In the rows, zero is written as 128.
Each path below is one point turned by a fixed rotation once a step. After each direction that follows a path, write how fast that rotation turns it, in deg/step (0 if it stays still).
Each turn is a multiple of 5 degrees from 10 to 175, or 0.
Each row of a path follows its step; steps can be skipped.

step 1: [115 132 131 130 130 124 126 129 133 129 114 137 130 137 126 136 129 139
 132 126 129 115 124 128 131 133 136 122 138 127 130 120 136 133 116 128
 124 119 135 139 136 120 128 141 119 125 129 125 123 128 132 135 126 125
 128]
step 6: [122 135 130 129 124 124 120 124 132 126 130 128 120 131 132 127 130 126
 134 122 142 125 131 131 131 114 123 130 123 130 129 138 129 125 122 154
 134 125 131 136 125 123 121 135 128 130 134 124 119 137 120 125 135 120
 131]
step 7: [119 141 131 127 123 121 126 123 136 131 125 125 136 138 121 126 135 122
 137 131 125 126 125 119 125 127 121 120 138 129 136 120 130 114 116 132
 128 114 135 128 131 123 123 140 118 127 129 133 122 126 126 124 127 130
 129]
step 12: [123 137 127 120 122 126 122 126 127 120 117 133 129 121 130 134 128 127
 136 132 143 121 130 124 126 125 128 147 123 120 135 137 124 133 127 138
 128 131 134 130 132 119 120 131 125 134 128 137 119 129 127 125 135 124
 116]
step 13: [127 132 116 124 131 115 117 132 138 130 121 125 130 124 128 125 137 134
 132 129 134 130 121 126 121 125 127 127 130 126 127 115 132 121 120 126
 127 126 142 126 134 111 131 133 116 128 132 136 121 131 127 136 131 137
 123]
step 14: [132 122 141 126 133 117 124 125 126 116 122 139 137 131 133 126 128 132
 123 126 135 123 132 130 125 118 121 126 129 127 129 133 127 117 114 121
 122 135 124 130 129 115 126 121 122 127 130 125 115 128 140 133 131 130
 118]
step 16: [127 140 129 132 143 126 129 135 126 131 126 129 117 140 128 121 138 137
 125 122 125 126 138 137 131 115 126 127 127 128 123 130 132 131 125 136
 132 132 121 132 139 115 122 136 125 121 130 122 124 140 134 127 127 126
 123]
step 24: [124 132 133 127 125 122 126 126 135 115 129 133 127 136 129 133 122 133
 138 129 136 117 129 130 124 128 122 119 132 125 133 135 125 117 118 137
 126 122 135 135 121 120 119 131 119 126 130 126 128 128 132 121 148 123
 125]
step 26: [132 128 138 136 134 125 132 125 127 126 137 138 137 135 132 118 125 132
 131 128 125 124 132 126 129 122 128 122 132 130 122 123 133 123 131 137
 120 121 117 124 143 114 133 130 118 130 131 128 126 139 132 133 142 133
 120]
[127 127 129 127 125 129 127 128 126 127 135 128 130 126 130 129 127 129
 131 129 128 125 127 125 129 125 126 127 129 129 129 126 128 127 127 131
 129 125 127 126 128 128 127 130 127 128 128 130 131 129 126 126 129 128
 131] : 20
[126 126 126 128 125 129 130 130 130 127 128 133 128 129 127 128 128 129
 130 127 130 132 125 129 126 129 126 127 129 130 128 131 129 129 130 130
 127 129 125 129 128 128 129 125 128 130 133 130 129 127 128 126 126 127
 127] : 120
[127 127 130 131 128 134 127 126 127 128 125 128 129 127 130 128 127 127
 129 126 129 129 127 129 129 127 128 129 128 129 128 129 125 127 128 129
 125 126 126 129 127 126 131 128 133 128 128 129 125 129 125 131 131 128
 127] : 125
[129 129 129 131 129 129 128 127 127 128 127 127 128 130 128 132 127 130
 129 126 131 126 130 128 129 127 127 129 124 126 128 129 131 126 128 127
 127 128 123 128 128 131 129 129 125 128 127 131 129 129 131 126 129 128
 125] : 175
[126 129 128 126 132 131 127 125 129 131 130 130 129 129 124 130 129 129
 129 127 128 125 127 127 125 127 129 129 126 126 129 130 130 128 129 129
 130 131 127 127 126 126 129 130 129 129 130 127 128 126 125 129 127 126
 130] : 65
[128 128 128 127 131 129 132 128 128 128 126 129 130 128 129 126 127 128
 128 129 130 130 128 128 127 124 126 124 131 128 126 127 132 126 127 124
 129 126 130 126 127 129 129 131 129 130 128 128 126 129 128 126 129 125
 129] : 110
